Each row has a name. Each question is about the rows just above it.

Columns, left to right: X S H R Y W P
Z543: [2.4 18.7 74.2 10.8 43.8 -55.7 27.5]
Z939: [2.4 18.7 -18.9 10.8 43.8 -55.7 27.5]
Z521: [-14.6 2.2 21.7 -28.5 51.1 15.9 19.6]
Z21: [-40.2 13.7 2.8 1.7 43.2 72.8 -33.0]
Z57: [-40.2 13.7 2.8 1.7 43.2 -36.7 85.4]
Which column holds this, read top down? [19.6 -33.0]	P
Which column holds this, read top down? [43.8 51.1 43.2]	Y
Which column holds this, read top down? [72.8 -36.7]	W
Which column holds [-14.6 -40.2 -40.2] top down?	X
Which column holds [18.7 2.2 13.7 13.7] top down?	S
Which column holds [27.5 19.6 -33.0 85.4] top down?	P

Columns, left to right: V K Z E
Z216: [-0.5 -7.2 52.8 -40.9]
Z583: [54.2 9.2 9.1 21.1]
Z906: [51.6 -88.1 45.3 2.1]
Z991: [4.7 -17.2 -23.2 -64.2]
Z250: [8.0 -64.9 -20.4 73.7]
Z864: [-65.6 46.9 34.6 39.2]
Z488: [47.2 -7.4 -95.2 59.5]
Z467: [67.8 49.9 -31.8 38.6]
Z793: [47.8 25.5 14.1 25.3]
Which column holds [-40.9 21.1 2.1 -64.2 73.7 39.2] top down?	E
Which column holds [47.2 67.8 47.8] top down?	V

Columns, left to right: A Q B F G T N
Z897: [1.6 81.0 19.8 -58.3 8.9 -37.9 -10.5]
Z283: [0.7 18.5 4.6 -13.7 2.5 -8.4 -3.0]
Z631: [1.5 74.5 18.2 -53.7 8.3 -34.8 -9.7]
Z913: [-0.6 -36.2 -8.8 25.9 -3.8 17.0 4.4]
Z29: [-0.2 -1.9 -0.6 1.6 -0.5 0.8 0.8]
Z133: [0.3 -18.0 -4.4 12.4 -1.3 8.7 1.8]
Z807: [2.1 42.5 10.4 -31.6 6.0 -19.3 -6.6]
Which column holds this, read top down? [-34.8 17.0]	T
Which column holds [1.5 -0.6 -0.2] top down?	A

Columns, left to right: L U M D
Z862: [37.4 -22.6 31.7 38.7]
Z31: [68.0 -10.4 -71.2 16.7]
Z509: [25.3 51.4 -5.8 18.3]
Z774: [-30.4 -27.4 -1.6 0.0]
Z410: [-27.6 -77.1 25.4 5.1]
Z953: [22.0 -16.6 46.4 -4.4]
Z682: [4.3 39.4 -50.6 21.4]
Z439: [68.8 19.0 -8.2 -10.0]
Z731: [48.6 49.4 33.4 89.1]
Z804: [-28.1 48.7 21.1 5.9]
Z103: [21.9 20.1 -38.6 40.6]
Z132: [-5.5 22.4 -25.6 68.8]
Which column holds [37.4 68.0 25.3 -30.4 -27.6 22.0 4.3 68.8 48.6 -28.1 21.9] top down?	L
[51.4 -27.4] is in which column, read top down?	U

Columns, left to right: metu Tesi Miv Virip
Z914: [-53.0 -12.9 -4.6 48.8]
Z647: [25.9 41.2 12.9 59.0]
Z727: [72.4 59.9 24.6 -88.4]
Z870: [72.4 59.9 5.3 -59.8]
[72.4 72.4] is in which column, read top down?	metu
Which column holds [41.2 59.9] top down?	Tesi
Which column holds this, read top down? [59.0 -88.4]	Virip

Columns, left to right: ditu Duk Redag mozeg
Z222: [48.2 -20.7 39.4 -32.9]
Z646: [48.2 -20.7 -28.8 90.4]
Z360: [48.2 -20.7 39.4 27.9]
Z78: [-20.3 81.9 34.5 56.1]
Which column holds this, read top down? [-28.8 39.4]	Redag
[48.2 48.2 48.2] is in which column, read top down?	ditu
Which column holds this, read top down? [-20.7 -20.7 -20.7]	Duk
[48.2 -20.3] is in which column, read top down?	ditu

Columns, left to right: Rusid Tuv lalap tovif Miror
Z372: [16.2 66.2 6.4 10.7 -58.7]
Z126: [-11.2 89.7 13.2 7.3 -68.3]
Z812: [80.7 -12.2 -10.7 14.7 -19.9]
Z214: [-34.5 -23.1 1.2 -8.6 32.0]
Z903: [-46.4 -6.5 4.7 -10.2 24.0]
Z101: [55.8 -10.9 11.3 10.3 -12.4]
Z732: [64.5 -0.9 -7.6 13.3 -24.2]
Z608: [55.8 -10.9 -6.9 10.3 -12.4]
Which column holds [13.2 -10.7 1.2 4.7 11.3 -7.6 -6.9] top down?	lalap
[11.3 -7.6] is in which column, read top down?	lalap
[-8.6 -10.2 10.3 13.3] is in which column, read top down?	tovif

Columns, left to right: riti sufat kulo puzoz durim baseb Fim lipup
Z58: [-11.3 -6.0 7.9 4.1 -44.3 -10.9 18.7 62.8]
Z764: [-26.1 28.4 -6.3 -41.9 56.9 46.9 29.2 -9.0]
Z376: [19.4 -78.0 -53.8 39.4 -40.4 -46.1 -19.4 0.7]
Z313: [-9.2 13.1 7.4 -10.3 1.3 29.4 -17.3 -18.7]
Z659: [-26.1 28.4 -6.3 -58.6 56.9 46.9 29.2 -9.0]
Z552: [-26.8 -9.7 -45.6 -39.9 42.3 0.4 -6.7 -43.5]
Z530: [19.4 -78.0 -53.8 31.4 -40.4 -46.1 -19.4 0.7]
Z886: [-22.7 14.9 -17.8 -36.2 47.3 17.3 -9.5 -21.3]
[-11.3 -26.1 19.4 -9.2 -26.1 -26.8 19.4] is in which column, read top down?	riti
Which column holds [46.9 -46.1 29.4] top down?	baseb
Which column holds [39.4 -10.3 -58.6 -39.9 31.4 -36.2] top down?	puzoz
Which column holds [-18.7 -9.0 -43.5] top down?	lipup
[56.9 42.3] is in which column, read top down?	durim

Columns, left to right: Rotos movig vuki buve pez sina dor peb
Z180: [-36.6 29.7 -29.1 30.1 -36.4 39.7 24.0 22.6]
Z51: [-36.6 32.0 -29.1 30.1 -36.4 39.7 24.0 22.6]
Z785: [-36.6 29.7 -63.3 30.1 -36.4 39.7 24.0 22.6]
Whose row is [-36.6 32.0 -29.1 30.1 -36.4 39.7 24.0 22.6]?	Z51
Whose row is [-36.6 29.7 -29.1 30.1 -36.4 39.7 24.0 22.6]?	Z180
[-29.1 -63.3] is in which column, read top down?	vuki

Columns, left to right: det niras Numiv bebog rut
Z487: [-79.9 73.7 60.8 -15.1 74.0]
Z494: [41.7 -84.1 87.4 -85.3 -80.3]
Z754: [50.5 33.9 -62.5 58.9 -63.9]
Z124: [50.6 36.3 -65.1 62.7 -67.2]
Z125: [49.1 36.4 -61.1 58.0 -66.3]
Z209: [47.1 -89.5 94.1 -91.5 -88.0]
Z345: [59.3 36.1 -81.5 73.3 -60.4]
Z445: [41.6 -85.5 87.3 -85.5 -79.4]
Z429: [51.3 35.4 -63.2 62.1 -66.7]
Z937: [53.0 37.6 -72.4 64.6 -56.6]
Z737: [-91.0 77.1 73.6 -21.0 87.8]
Z175: [51.7 33.0 -66.6 62.0 -64.5]
Which column holds [-61.1 94.1 -81.5 87.3 -63.2 -72.4 73.6 -66.6] top down?	Numiv
[73.7 -84.1 33.9 36.3 36.4 -89.5 36.1 -85.5 35.4 37.6 77.1] is in which column, read top down?	niras
Which column holds [-81.5 87.3] top down?	Numiv

Columns, left to right: Nare surut Pabus paf fek veb kitan bodot lud Kase
Z620: [-70.0 43.2 -8.5 -76.9 -55.8 82.8 25.1 -20.1 -82.2 -43.2]
Z388: [-70.0 43.2 -8.5 -76.9 -55.8 82.8 25.1 -20.1 17.2 -27.3]
Z683: [-27.2 38.1 -17.2 -27.2 78.6 40.9 64.3 -36.9 55.5 77.5]
Z762: [-8.0 -47.6 -7.5 -23.6 -20.8 62.4 32.7 -64.5 41.7 48.7]
Z108: [67.1 -33.0 79.6 58.3 7.0 54.9 36.7 68.7 81.0 47.3]
Z56: [-57.0 -1.3 -36.0 81.5 -69.3 18.8 51.4 -71.1 49.1 18.2]
Z929: [66.2 -80.7 -48.5 -75.9 -4.7 64.1 -74.8 21.6 -13.9 -17.5]
Which column holds [43.2 38.1] top down?	surut
[68.7 -71.1] is in which column, read top down?	bodot

